Every row has a hidden score from 0 to 30. What is each row's score? 15 is about the middle. The score is a weighted sum of the row's numbers plus the product of two more (or one squared), each taken from its middle value.
[ 12  40   2 -17 -33  48  22  19  68  -6 -16  30  13   3 -30  -9] ~ 13
[ -50  -59   23  -13  124   94  127   38 -127   93   55  -63  -34  127   54   -7] ~ 15
[ 69  68 -20  14  22 -17 -35 -16  11 -19  15  23 -28  -5  -2 -28] ~ 14
[ 14   6   5  23  38 -73  26  -8 -21 -28  15   8  16  24   2 -22] ~ 20
[  8  18   6   3  18   5   1  30  13  -2  40 -10  -2   2   5 -17] ~ 14
[ 36   1  12  -1  19  30  -9 -19 -26  17   5 -40  10 -31  -3 -27] ~ 17
[112  12 -44  46  18 -14   7 -75 -36 -52 -37  -2 -48  71 -16 -26] ~ 14
[-17  32 -16 -14 -12  16 -14  20  41 -30  -6  15  15  18  43  20] ~ 13
[  3  35 -33  -4  -6  30 -21   5  11 -39  26  36  13 -35  -2   9] ~ 13
[ 18  30 -24  28  -5  55  -9 -59 -40 -48  50  44 -37  -4   1 -38] ~ 16
[-35 -30  15 -17   9 -36  40   7   3  23  12  21 -15 -17  -9  37] ~ 16
[-30  45 -32 -14 -24 -13 -25  86  50  48  40 -16  16  14  33 -12] ~ 16
[-39   5  -5  18 -52  14 -34  27  55  -5  41  23  -3  28  32 -45] ~ 17
[-95  18  49 -42 -35  39   0  28   0  -2   6 -41  95  16 -18  49] ~ 17
[ 36   5  18 -10  49  36  44  39 -39 -14  -5 -59  41 -47   3 -19] ~ 10
[  9 -13  -9 -80 -10  35 -70   9  41   2  -7  44 -36  41 -15 -12] ~ 22
[ 11 -16 -31 -29   7  42 -53  14  58  30  -5  -7  56 -44  22  27] ~ 13
[ -1 -61 -15  -9  54 -31  10 -76  30  20   7 -60 -60  54  70 -92] ~ 17
[ 19  37 -21  10  27 -90  -2 -44 -58 -36  -1 -10 -59 -49  28 -46] ~ 17
[ -5   6  56  23 -19  21 -17 -66  60  17  -4  26 -11  84   4  29] ~ 23
[  6  30   8  -8  -6  -2  13  11 -17  15  23   9   2   0  24   5] ~ 15
[ 21   9  40  28  49  47  52  11  -1  27  40 -56  51 105  19  51] ~ 15
[  4   1 -13  -2   1 -16  16  30   4 -49 -13  16  13  -2  28   5] ~ 14
[  0  42  12  -3   2   9   0  39  -4  15  13 -41  23   2  -2  -3] ~ 14
[ -3  52 -73 -68  36  14 -12 -19  21  26 -45  -1  24   6 -25  40] ~ 11
[ 23   7  19  24   8  -6 -12 -23  -4 -10   7  -1  11 -24  25 -27] ~ 15
[-17  20 -41 -28  49 -29 -25  35   6  -5  -7 -24  14 -14  70   9] ~ 12
[-31   1  33   1 -28  35 -78   7 -10 -35  10  43  -5   8 -10  46] ~ 25
[ 34 -14 -19  36  27  22  43 -16  16  29  27 -14   5  16  16  24] ~ 16
[ 24  -7  13 -17  -4 -30   5 -88  56 -20  12  59 -52  34 -15  31] ~ 17
[ -8 -20 -31 -34 -65  11 -85   2  88 -26  -7  51 -12  -4 -41 -14] ~ 14
[ 12  31 -40  21  36  41  11 -13 -41 -15  -9   6   5 -15   4 -77] ~ 13
[ -8  17  10  -6 -54 -24 -18 -24  42  26  35  23   7 -20  66  50] ~ 19
[-34  18  -5 -40 -37   9 -43  10  64  11   2  53  -7 -18  25 -13] ~ 16
[122  37 -10  37  59 -27  33 -22 -96 -18  20  -9 -20  49 -40 -17] ~ 12
[-74   9  15 -16  10 -12  34  62   9  18 -11 -58  25   1   5   9] ~ 15
[ 29  49 -24  25 -10  -4 -37 -37  13 -28  31  65 -20   8 -21 -28] ~ 16
[ 52   6  -5 -20   4  -9 -47  47  13  12   9   3 -47  -4  22 -24] ~ 15
[  3  26  18  70 -22  15  79 -30  -7   1 -25  58  42 -29 -25  21] ~ 22
[ 65  46 -49  14 -10  11 -52 -21 -36 -20 -11  11   6  23  52  47] ~ 14
[ -2 -33  -5  51  58   1   8  25 -48  -1 -56 -53  38  15 -49   9] ~ 14
[ 19  42 -17  48   9  -8   4 -24  -3 -32  -9  74 -21  30 -11 -42] ~ 17
[ 25  19   2  -4   3 -38  48  47 -55   0 -33  32  -9  16 -16 -30] ~ 14
[-11 -16  12 -32 -22 -33  -7  22  19  -9  23  41   0 -11  -8 -11] ~ 14
[ 41   1 -40  17  -8 -10  19  -2  -2 -20  12 -16 -35  16   0 -63] ~ 17
[ -26 -127  127   75   -8   27  -65   15  -52  -75   -4 -127  127   47  -48  127] ~ 24
[-34  14 -20  26  -3 -63 -53 -10  24 -35  13  67  21 -33 -65  23] ~ 21
[ 43  17  15 -40  -7 -19   7 -38   9 -37   7  19 -12  10  14  24] ~ 14
[ 13  46  30  14  16 -12  36  -6   8  31  70   5  53  31  20 -22] ~ 17
[  5 -46  18  12  18 -60   9   0  -7  24  19   3 -15  31  81 -43] ~ 16
[  1  49 -36   5  14 -52  26  44 -27  80 -23  14  81  28  -4  -7] ~ 20
[-70 -36   6  -8 -21 -63 -97   8 124  76 -42   0   5  21 -78  64] ~ 18
[ 81  44   0  53  35   2 -17 -45 -36 -14  -9   5   0  19  14 -56] ~ 14
[ 32  20 -18  42  12  12   3 -20 -27  -9 -12  23   7  19  11 -46] ~ 14
[ 76   5  -6   0  42 -34  26 -23 -55 -81 -15  87 -97   5  32 -25] ~ 11
[  7  -5   7   6   3  32 -19  30  -7 -11  12   9  14   9   2  -2] ~ 13
[ -71   59   15  -32  -60  -27  -12 -104  -10  -23    1   63   71   15  -32   41] ~ 18
[-23   8 -28  -2  10   0  -1  -9 -60  -3   0 -44 -20  30  17 -30] ~ 14
[ 18   9 -34 -10  15  24 -36  23  29 -20  28   4 -13 -10 -10   8] ~ 13
[ 62  30  -9  31   8   1  20 -28 -21  25 -44 -27 -18 -64  22  27] ~ 14
[-11  19  51  19  15   1  87  72  75  52  68 -22  92  60  33 109] ~ 18
[-42  -7  56 -26  12 -23  27  38  31  -8 -14 -35  14 -25  20  -8] ~ 14
[-18 -20 -73 -60 -13   6  24 -13 -11  22  34 -43  19 -55   6 -34] ~ 15
[-18  85  26  21  32 -19  72  33  30  42  49 -11 -15  78  17  24] ~ 18
[ -3  35  13   0  33 -15   4 -12 -36 -35  -4  -5  -5 -11  -9  -9] ~ 13
[-31   3  65 -32 -34  -1   6  31  41  32  31 -31 -33  -8   2 -39] ~ 21
[ 12  25 -20  14 -59 -25  24  72  29  41  74  -4  10  14   6  31] ~ 19
[ -6  -3 -98 -10   4 -35  81 -95 -72  71  33 -63  21 -78  -3  15] ~ 28
[ -7  -4 -25 -27  10  21  20  12  -5 -13 -13 -24  -5  -2 -12   3] ~ 12
[   5   26  -12   72   16 -111  -56  -18    0  -15   20  -21   28  -82  -72   -2] ~ 28
[ 62  -9  32   1 -65   2  58  54 -50  40  24   4  -8  40   9 -28] ~ 14
[ 21  -9  10  24   9 -29 -40  -7 -15  22   5  26  21  31  17 -22] ~ 15
[ 77  23 -21 -17 -75   0  18   7 -42  -6  -9  27 -22  64   3 -20] ~ 12
[ 56 -33 -88 -89 -71 -43  15 -63 -43 -17  46 -43 -76  45 -16 -32] ~ 14
[ 55 -56   4  16   6  53  69  17 -41  37  40 -13 -56 110  41  -1] ~ 13
[ -2 -27  17   5 -26  23 -17  32  34   7   7  25  30   7 -10 -33] ~ 14
[-79 -14  34 -59 -13  31  25 -18   5  11  38  87  -8 -27  65  -6] ~ 19
[ 20 -39   1  17  15  11  23  38 -11   0 -24   2   8 -14 -33  16] ~ 12
[ 11   9   7 -17   2  26 -13 -44  38 -37  -3  28 -55  44 -15   2] ~ 16
[-42  35   8  18 -94  20  31  -2  27  -8  10  25 -24 -44  -1  -6] ~ 18
[102  34  10  15  12  -7  33  10 -57  37  -4  20 -63  18  37 -45] ~ 14
[ 34  23  -2   6  29   1   5 -24 -11  -9   1   5 -30  38 -10 -14] ~ 14
[ -1  26 -34  42   8  24 -27 -58  -6  -8  24  55 -17 -23 -19 -40] ~ 17
[ -39  -82  -39  -91  -64 -113    7  -69   86   30  -63  127  -39 -113  -21  101] ~ 23
[ 28  17 -40 -14  31 -23  -4 -31  15 -24 -38  25  -4  55   1  40] ~ 13
[ 127  -44  -51   22   71  -11  -10  -50  -61  -12   -7   15 -109   72   -2  -53] ~ 11
[  3  18  27  19 -23 -13 -18   8  28  -6   5   2   4   3 -18 -48] ~ 16
[  68   98   64  -27   98  -98   90  -16    3   -2  -86  -95 -111  -50   21    6] ~ 13
[ 26  24 -14  43   8   7  20  36 -51   9 -18   0 -29 -46   0 -33] ~ 14
[ 39  12 -34  24  49 -34 -15  21 -11   7 -11 -10  -2  39  54 -26] ~ 14
[  8  25  -7  20  23   1 -29 -24   2 -13   9  11  -4 -28 -35 -18] ~ 15
[ 36  16  22  -8  21 -41   8  32 -44  26   4 -49 -37 -48  16 -62] ~ 14
[ -13  -21    1    9  -28 -111  -46  -17    3   66   48    8   -1  -61  -48  -35] ~ 21
[-13  44 -65   0  53  43 -30 -14   4  -9  -6 -37   6 -32 -39  14] ~ 13
[ 15  -4  11  31  38  -2 -28   9 -16 -12  -4  -2 -25  -2 -10 -39] ~ 14
[ 33  -4   1 -16   9 -15  -6  14 -30   4   6  -4  18   3  28 -31] ~ 13
[-85 -78  22   7 -15  -5 -89  45 -18  24 -64  -9  51 -44  11  25] ~ 15
[ -7  50 -21  18  12 -36   4 -15 -26 -55 -39 -12 -37  20 -32   7] ~ 16
[ 35  17  18 -20 -18  -5 -20 -31   6  15  11  15 -12  -1  -3 -14] ~ 19
[ 41   0   1 -12 -14   9 -32 -18 -21 -26  14  17 -15  -7 -17   3] ~ 16
[ -3   0  -1   6  13  32  33   8 -28 -15   9 -16  -8  -5  11  21] ~ 13
[  36   38  -81   35   22  -18   60  -84 -114   55   52  -46  -44  -45  -11   -5] ~ 20
[-20 -74   0  48 -38  66   4 -12  16 -17 -44 -10  38 -23 -41   5] ~ 14
[-28  -6  -8 -63 -41  23 -15   8  41  23  21  24   8 -17  -3  -3] ~ 15
[ -7 -45 -11 -12  31 -27  41  16 -67 -21  -7  11  -4 -26 -13  -4] ~ 14
[ 20  50 -36 -20  17  30  12   2   1  -9   9 -11 -14 -18  24  23] ~ 12
[ -1 -50 -10  -3  18  23 -16  46  27  16   1   3 -38  15 -17 -10] ~ 12
[ -52 -110  -40   65   45   47  -16   16    8    5  -88  -28   33   10  -40   28] ~ 17
[ 33  15  -3  31   8   5  25  -4 -34  -9   7  15   7 -19 -29 -32] ~ 15
[ 13  37  28 -17  -5 -15 -60  -5 -14 -16  50   8 -20  -1  16 -54] ~ 23
[-22 -37 -30  -6 -11  36 -23 -18  18 -41 -14  29 -11  -3 -34 -26] ~ 13
[  7  26 -26  15   1  -1  43  -7 -33 -48 -15   3  32  10  33   5] ~ 16
[ -12 -119  116  127  -11   44  -42   46   45  115 -123  -45  105  -37   -9 -104] ~ 17
[ 46 -57 -33  -2 118  26   5  67  -5  58 -37 -42 -16  79  33 -38] ~ 8
[-50  15  12   9  73  49  30   8  -5  29   7 -46   5 -63 -19  12] ~ 14
[-47 -60  16  43  46  22  22  43 -31   9 -38 -73  37  20 -26   7] ~ 13
[-68 -32  50 -10  30   9  79  92  29  22  18 -44  45  -1  12   0] ~ 15
[-24 -44  36   2  47 -15 -87  73 -24  -7 -11  18 -35   9  93  -4] ~ 21
[ 56 -24  89  56  52   9  32  24 -40  61  31 -26  36 -31   7 -30] ~ 17
[-14 -34  12   3  48   3  16  49 -11  10   1 -50  27  14  47  16] ~ 12
[ -29   47  -55  -60  -34   70  -12 -103   -7  -44  -16   37   55    9  -43   49] ~ 14
[ -44 -105  -24  -23  -54    4   33  -10   48  -57  -32  -30  -28   50  -29   36] ~ 18
[ -41 -125  117  -20  -76  -15  -92   28   -7  -93    3   -6   76  -66  -64  122] ~ 25
[ -8   6 -58  25  18  -2  -1 -24 -32 -27  24 -20 -15 -56 -16 -11] ~ 18
[  4 -28   5 -23   7  14 -11  27  12  34  -6  11  18 -31 -13 -21] ~ 13
[ 29  15 -18   6 -15  -5 -23  -2 -29  18  21   0  25 -14 -36  25] ~ 15
